Each path below is one point turned by a fixed rotation once a step. After each direction that follows a path, write how fast that rotation turns it, in degrees a step (0 if it stays still).
Each turn is a multiple of 5 degrees from 10 to 175, or 0.
Each row of a path follows its step; steps can be skipped.
Rotation 1:
step 1: [ -26  -53  -23   -6   31  -36   24   -1   42   18  -19   -4   15   42
  -24  -27   12   25   37  -21  -10  -26  -55   18   -2   26  -61  -33
  -34   25  -17    5   12   -6  -41   25  100  -13   28  -41    4   20
   -6  -13    8    5    4  -25    8  -30   47   44   14   18 -107   35
   -6   -1   21   -2  -35   -6    7   40   26   39   -4  -41  -63   11
   36  -33  -12   64  -18   -7  -28   13]
step 5: [  16   -3  -21  -21  -30   -5   14  -34   -5   61    6  -41  -34   39
  -25   18  -13   24  -24   -4   16    8  -51  -62   70   27   13  -10
  -28  -21  -50   14   -7   -4    4    1  -31   43   36   43   66   -2
   30   45   61   -5   18  -72    2  -26  -55    4    8    5  -27  -13
   50   31   37   -8 -103   11    1    6  -12  -24   51   20  -14   14
   31    4  -14    8    5   12  -32  -41]
step 12: [ 47  57 -35  62 -63  16  25 -13  23  -5  -8 -51 -23  24  19 -34  20  -9
 -21 -43  40  -9 -39   5  14 -15 -56  26  22 -45 -44 -16  12  11 -31 -38
  -7   3 -42 -11  -4 -34  68  25  30 -21 -29 -15  24 -50 -10  56   4  41
 -42  -9  14  44  26 -39  14  15   7  59  35   1 -12 -14  40  14  39  -5
  -7  80  17  21  17  -7]
step 14: [ -9 -12 -12  62 -54 -14  14  71  -4 -12  19 -13  31 -11  -1  18 -59 -25
 -25 -27 -19   0 -37   1 -12  82  45 -23  44 -28 -15 -15  21   4  24   7
 -19  33 -88  14  -1  -9  36   5  23   6 -36 -41   7  -6  11  26  -8  -1
 -17  32  29  20  34 -21 -26 -33 -22   2  -7 102 -54 -32  -4  14  -1 -20
 -17  54 -41 -11 -56 -15]
step 15: [ 24  14  14  64 -35  26  22  23  13 -25 -18  -9 -50   2 -13 -20 -41  48
 -49   3  12   3 -66   7  -8   3 -12 -60  19  13  17  53 -44 -18  24  24
 -84  66 -41 -31  34   5 -24  31  25 -14 -47   8 -29 -13  28  -8 -30  47
 -50  54   8  19   1 -11 -32  17  -3  14 -24  29 -18 -27   2 -37  40 -17
 -61  27 -50  -2 -23  21]
step 22: [-73  -2 -13  36 -91 -46  48  41   0  17 -52 -33   7 -32 -31  12  43  -4
 -72  -8  38 -10 -35   7  29 -10  15   8  33  24 -50  25 -40 -60  42 -46
 -38  24  -1  40  -3  46 -15  -9   5 -47  21   5 -13 -18   3  35  24  -6
  32   8 -43   2  11 -54 -47 -10   8  33 -24 -14   9 -15 -24 -25   1 -63
  -6  48  -4 -23  -7 -19]
step 23: [ -51  -14  -11   13  -43  -45  -11   13   -4   23  -46   64  -58   20
  -13  -33   11  -31    9  -10   23  -33   -9  -41  -12   -9  -21    4
   28   13  -48  -37   -9  -20   52    7  -31   68   23  -28   14   23
   46   45   62 -101   -6  -28   18  -12   18   29   52   -6  -22   40
   19   22   -9    8  -72   13    2   22  -11   -6   41    1  -22  -16
   38    3    0    0    8  -55  -17  -17]
[  6  -7   3   1 -14   0   5  17   1  -1 -18  14  -9   3  -1  12  15   5
   1   2  10 -15  11   6  -5  -9   5   6   2  -8 -10   4   5   3   2  -3
  -1 -10  -5   2  -3  -4  10  10  -3   4  11  11   2   8  -6  -6   8  -9
  -5   1  -4  -1   0  -3  -7  -5   3   2  -8 -16   1   1  10   2  -4   5
   9  -1  10  -7 -11  -6] -> 25
[  7  14   2  -3   1   1  -4   0  -6  -7   6   3   2  -3   8   4  -4  -9
  -2   0  -2  -3  21   0  -1  -4  -1  -9   6  -6  -3  -2  10   6 -12  -6
   9   9  18   7   6  -2  -4  -9   7  -3   4  -6  -9  -7   8   3   5  -1
  -4  11   3 -16  -1   9 -11   4  -2  -6 -21  -8   1  -8   1  -8   8   7
   1   2 -13   7  -9  -2] -> 140
[-12  -5   6  -4   7   7  -2   5  -8  -1   5  -3   1  -8  -8  10   0   6
  -2  -2   0  15   5  -4  -8  -6  -4   6  -3  -1  -1   4   1   0  -3   5
   4  12  -2  10   0   3   1   5  21  -4  10  12   2  10   3 -13   8   0
  14   6   3   7  15  -8   1  17 -11  12  -1  -7 -13  -6  -3  -5 -11   0
   4   6   3   7   6  12] -> 160
[  8   9   2  -7  -8  10   6  -2  16  -3  -8  -6   6  -2  -9   3   7  -5
   6  -9  -7  -2 -14  -1   3   6  -2  -6   8   5   5 -15  -2  16 -16  11
  -3   3   1  18   4   4   8  -9   0   1  -2   6  -1   0   4 -10   2 -11
 -12   0   9 -11  -3  -4   3   3   0   3  -1   4  -9  -3   3   4  -9 -15
  -1  -9  10  -7  -5   6] -> 55
[ 10  10  16   6  -5   2 -13  -2   2  -8  -9   2 -14   9  -1  -5   0  10
  14   6  -3  -4  -7  -1  -6   8 -16   6   2  -8  11  -6   6   2   7   2
   8  -5   0  -4   5  11  -1  -9  -4  -4  -3   6   2   3   2   1  -9  19
   8   5   2   4   7   6   9  -4  -8  19 -10  -6   8 -10   6   2   7  -2
  -2   4  -1  -6  -2   7] -> 125
[  2  -7   3   2  -2  -8  -6  -1 -11   2   4  -4   0   0  -2   3   1 -11
   8   3   7  -6   3  -7 -17  -9   4  -2 -17  -2   6  -9   4   2  -5   8
  -9   8 -22  10 -10  -1  -4   1   3   7  -2   4 -16 -12  -5   2 -11   9
  -9   0  -9  -3  -3  13   0  -7 -18  -4  -1   8  -8   3   3   6  -9   8
   2   2  -5  -9  -4   6] -> 65
[ 11  -3   9  -4   7  -2  -4   4   0  -1   3 -10   0  -6  -2   6  -1  14
   5   0   9   8  -1 -10  -2   4  -2  -6  -7  -8   2  10   2 -18 -13   4
  15  -6   5  -8  18   5   4  -8   0   1  12  -4  -4  -8  -2  -7  -4  -8
 -12 -17   7   1  -4  -2  -1  -4  -3   8   2  13  -2   8   4  -3   0  12
   5   4  14   2  -7 -11] -> 10
Rotation 2:
step 4: [  6   5  16 -45 -19 -58  11 -13 -19  56   3 -15 -23  -8  -9 -15  29  50
  57  28  10   9   3  20  -9 -21  -8   2   3   6  14   7 -35 -14 -32 -21
 -24   3 -59 -22  -2  25  31 -70 -40  38  47  11   1 -41  -7   8 -55  57
 -29   3   7 -48  19 -45 -13 -38 -37  65   7 -28 -50  57 -14  37 -35 -26
  47 -55  54 -14 -24  44]
step 8: [ 12 -20  17  11  -6  32  10 -49  86  37   9  35  -8  15   0   5  49   3
  35   9  35   8  10 -18 -39   5   6 -25 -13 -38  -3  10  18 -14 -82 -22
   7 100  31  23 -25   7  42  25 -27 -45 -20   1 -42 -13  14 -25 -17 -27
  -9  35  -7   6  31  45 -17 -60 -38 -39   5 -27 -10  -5 -73  15  10 -64
  37   0 -38   8 -11 -50]
step 10: [ 22  51  43 -11  -6 -15 -30  33  39  37  12  53   5  47  -5  -9 -27  22
  58  33 -20 -35 -10  38 -26  22  58  50   7  -6  31 -49  33  38 -40 -14
  48  45 -11  20 -12  55  46  31 -17 -27  36  94  18  -6   0   7 -23 -22
  -6  41  28  13  31 -13 -27 -13  17 -67  -4  -2  49   9 -37  -9  -5 -12
  22  -6 -22 -54  -8  24]
step 12: [  4  16 -76  29  41  13 -45  47  39  67 -27  13   3  30  -5   1  27 -25
  -3  21  11   2  29  20   7  31  29  54  32  18   5 -33   8 -17  41   1
 -37   7 -26  25  24 -17  78 -45 -46 -26  44  59 -12  27  36  30   7   4
  24  46  -7  50  11 -17  29 -18  27 -37  33 -16   3  51  14   4  52  52
  28   5 -59 -14  11  10]
step 14: [-52  37 -48  29  21  37 -18  32  35 -49 -36  33 -30  13   5  17  13 -12
 -16  57  -7  18 -48 -16  27  45  12  17  77  30 -27 -21 -49   3  -3  11
 -34  47  -8 -34   2 -18  12  -8 -22   2  39   0 -23 -77  35  23  42  38
 -13  25  43 -10  -9   7  23 -45   4  12  47  -2 -51 -32 -51  16  42 -32
 -30  -7 -44  -9  33  56]
step 19: [-48 -85 -19   7 -16  59 -18  12 -51  21  -8 -20  -5   5 -33 -83  -4  19
   6  19  26  14 -55 -18  16  20  30  17  -2  26  28 -25 -33  54  41  18
  -3   1 -26 -14 -13   6  12 -13 -49  15  -4  56 -29 -58   4  44 -37  14
  37  61   5  58 -17  36   8 -49 -28  18 -16  -7  14  -2 -29  18 -50  20
 -27 -44  32 -36  25  33]
step 21: [-22 -53 -62 -21  13  25  25 -19 -15  49 -12  -3 -19  11  15 -23  28 -16
  34  49 -10  29 -34 -31  -8  15  43 -54 -23 -11  18   2 -21  22  18 -29
 -52  16  54 -18  -4   3 -27 -26   5  -3   5 -24  17 -45  39  27 -36 -58
  38  46 -18  18 -73  38 -33 -11 -27 -15  52  22  32  28  11 -33 -41 -54
  31  14 -64  17  65  31]
[ -4   3 -15  -9  -6   0  -4  -1  -5  13   5   2  -4  -7  -7   1  -6   2
 -10  14   2   4  -2  13  -5 -12   7   7  13   0 -13   5  -5 -20   8  -9
   4   3  -8   1   1  -5 -16   4   3   7  11  -6  -4   7   1  11   4   2
  -2   2   3   1  -8  -4  -4   2   5   5 -16  -4   4   6   2  -3  -1 -10
  15  -2 -10 -10   7   1] -> 40
[ -1  -7   5   9   1   3 -12  -7   7  10  -5 -11  -3   8   3  11 -11  -5
   5  -5   2  -5   4  -8   6   6   2  -7   2 -17   2   9  -7  -6  16  11
   3   6  -7 -11   4  -3   7   1  -3 -12   0  -4  -2   8  -2   2  -2  -3
  -5   4   9  -4 -15   6   0  13 -18   8   1  -3  -1  14  -1  -8   2   2
  -4  18 -11  -1  -3  -2] -> 115
[  4  -1  -9   3 -12  -9   2  16  12  -5   1  -1  -6  10  -7   6  -2  -3
   4   8  -7   1  -6  -3 -10   6  -6   1  -4   5   5  -2   2  -6  18  -3
  -3   2  12  -7   4   7  -8   9  -2   2  -8  12  -8 -10   1   4   0   4
   1   7  11   9  -8   4  -2  -9  -2 -16  -2 -22   5   4  16  -3   2   6
  -9  -5   4   1   0 -12] -> 155
[-13  -6   1  11  13  -9   0   5   0   7  -2  -3  -1  12   0   3  -3 -14
  -7  20  -4 -11  -7  -4  -3 -28  -9   0 -11  -7   4   8  -3  -2  -7  -3
 -18  -6  -2  -3  -2   1  -1  -1  -2  -6   5   6   5 -13   9   6  -3  -6
   3  -2  -8  -9   4  -2   5   4   1   6   2   6  -5  -2   6   3  10   1
  -6  -8  -5  -8  -2  -4] -> 45
[ -5   0   0  -4  -2  12  -8   9 -12   4  -5  -7   0  -8   3  -5   1   0
  -6  -5 -17  -5  -7  -1  -1  -1  -1   0   0   5   1  -2  -5  -2   3   8
 -15   8  13   3  -6  -5   4   0   3   9   0  -8 -15  -5 -15   3  -2 -17
 -14   7 -16   1  -6  -5  -4  -4  -4  -9   3   3   5 -10  -1 -13   1  11
  -4  13   5 -15   5   8] -> 10
[ -4  -9   0   0   7   5  -1  16   2  10  -3  -5   4   5  -5   7  -4  -6
  -5 -14  12  16   1  16  -1  -1 -13   4  -5  11   8  -9  -2  -3   3  -1
   0  -8 -12  -4  -1   2   7   8 -10   3  -5  -6   9  -2  -4  -1   7 -15
   0  -4   4  10   5   9  12   4   5  -8 -14  10   3   4  -5   8 -16   3
  -2   5   2 -11   3  -7] -> 110
Rotation 3:
step 5: [  0 -12  14  78  -9  14  16 -29 -38  23 -17  32 -56 -61 -33 -28 -17  29
 -41 -38 -11 -35  38  22 -61  12 -13  19 117 -34 -14  -1  27  -6 -14  33
 -35 -49 -13 -40 -17   2   3   5 -50   7 -14 -15 -11 -36 -34  34  -1  23
  47 -16   5 -25 -90 -72 -10  16  -4  20  61 -12 -14 -26 -47  17  -7 -10
 -40 -15  40  20  -5   9]
step 7: [ 27 -22   9  24  62  -8 -36  21   1  23  66 -14 -22  13   2  -6  -2  35
  11  -8  28 -27  59  79  -8  -9  15 -25 -44 -36 -12  65 -42  70 -56  33
 -99  20  39 -19 -16  17 -62 -23  -7  19  33 -84  23  20   5 -22  20 -32
 -46  -1  20 -20  60 -29   6  23  21  15  24  22 -12  -9 -30 -32  18  14
  19  14 -55  22  -9 -28]
step 8: [-70 -64 -35 -28 -61 -21 -44  16 -32 -27   1 -61  52  -3 -16  18 -63  33
 -33 -34  36 -50  38   6 -10  20  -6  11  39 -17   5 -17 -41  12 -56  -7
  15 -30  44 -40  49   7  -3  -3 -17 -25  71 -62   7  31   6   5  22   0
 -13  35  44 -16 -33  -8  26 -14  38   7 -17 -36 -47  51  42 -71  46   6
 -15  11   9  16 -29 -22]
step 12: [ 75  19 -16  30 -40  -9 -46  24 -43 -15 -39  29 -23  -4 -19  42 -50  27
 -37  48   2 -24 -12 -45  -7  16  50  34  32  69 -16  -9  12 -10 -33 -48
  -3 -84  -3   7 -35 -37  65  11 -11  29  37  23   5 -13   8 -36  26  11
 -30 -35  63  15 -46 -61 -23  44 -26  26   1   6   7 -18 -75  12 -14   8
  32  63  17  35  -6 -37]
step 14: [-60   2 -35  47 -11 -35 -58  -1 -63  14  43 -27 -57 -11   8   9  39  18
 -38   8  -1 -16 -55  20   1 -44  36 -16  14 -46  35  31 -20  17   6 -40
 -36  38  -7 -23 -24 -14 -28   2  15  49  12 -45 -18 -39  18  22 -47  66
 -53  41  53 -24 -32 -24  38 -14  53  -3  26  46  41  58 -26  11  83 -25
 -17 -20 -42   5  22   0]
step 19: [-68 -42  -4 -37 -32 -20 -16   1  -5 -49   2  36 -31   6  27  44 -14  61
  22 -46  -5  22 -33 -25  59  12  -2  30 -40  12   2  23  -8  -5  -1  31
  28 -20   9  -6 -30  32  38   2  15 -32   5  17 -20 -12  10 -33  43 -26
 -57 -48   9  36 -23 -36 -31  39  -8   7 -80 -99  -6   6 -37  15  43  -2
 -19  91 -24  51 -54 -13]
step 21: [  6  66  12  83 -39   2 -28  47   0  -6 -25   5 -14  -4  21  16  68   2
 -17 -20  79  13 -10  37 -24   9  19  -2  32 -24   9  21   4 -78  25   1
  25  30 -49  14 -37  48  31  16  30  17 -14 -41 -16  37 -29  45 -47  -5
 -52  44   6  37 -62  15 -42   3  13  37   3  14  57  62 -24  14 -17 -19
   0  38  76  21  18 -28]
[ -2  10  18  -9  -4  -8   8 -12   0  -7 -10   2  -6   0  -8  -2   2  -4
   4  13  -1  -5  -2 -11   2   1  -7   7   0  -1   1  15 -15 -13   1   3
  -2  -8  -5  -2  -1   6   5  15   7  -6   0   6  -1  -5   4  10   8   5
  -9   0   9   4  -3   5 -11   3   7  11  -5   4 -16  -7  -8  23  -5   2
   0  -6  -4   4  -5  -2] -> 45
[-18  10 -10 -11  -3  -7   2 -13  -8   4   4  -6 -12 -10   4  -8   7  -9
  -2  -4   2   1   0  -2  -5  -3   9  -5  10   3   6  -9  -3   6   8  13
   8   0  10  -8  -7  -2   0 -11   8  -1   4   6 -11  -1   4   7  -8   2
   4 -11  -1   6 -11  11   0 -11   1  -2   0 -14   3   0  -3   2   3  -2
  -6   6 -23  -4  -6   2] -> 70
[ -4  12   7   4  -8  -9   1  10   8   0  -9 -13  -5  13   3  15  -4   1
  11  -2   7   7  11   0   8  -9   2   3   1  -3 -13  -7   0   0   7  11
  -2  -9  -4   8  -1  -2  15  -2  -4  -5 -16   0 -11 -12  12 -11   1   2
   8   1   5   5   0  -3  -1  -1  -6   6   3   6  -6   8   6  -6   8  12
  -4  12  -5 -11   7   0] -> 40
[ -9 -13   0  -5   0 -11   3   2   2   3   0   0 -14   2   0 -17  24   4
   3   7  -3   8 -13   8  21   5   6  -1  -1  14   3   2 -14   4  -5 -10
  -5  -4  -8  -2  14  -1  10   3   3   8   0   2   7   7  -4 -18   0   5
   4   1  -1  -5  -4  -5   6   1  -1   6   0   2   6  -1  -5   0   2   5
  -3  11  -1  -7   2   7] -> 140
[ -2  -8 -14   2 -13   1 -12  -5  -8 -13   4 -11  -1  -6 -16   3  -6 -12
   4 -10  -8   4   2  -6   4 -16   0   9  -2   5  -2   1   6  17   1 -16
  -3   2  -9   7   7  -5   0  11   4   6  -2   2 -14  -9  -6  -4   3   3
   0  -2  -3  -5  -1   6  -5  -1   9 -10 -10   8   1  -8   6  15   9  -5
   0  -3   0  -9  -2  -1] -> 130
[  9   0  -9  -9   7  -4  -8   1  -5  -8  -5  -6   3   9  -6  -8 -14  -9
   1  -6   2  -4  -4  19  -5   1  -6  -7 -11  10  17  21   6 -13  -6   0
   4  -2  -7  -2  -8   7   2  -5   3  -6  -2  -5  -5  -1  -4   1   6   6
   4  -2  -1   4  -4  -9   2 -13  -3   9  -2  10   9   3   4  -6  10  15
  -8   0 -10   5  -8   5] -> 100
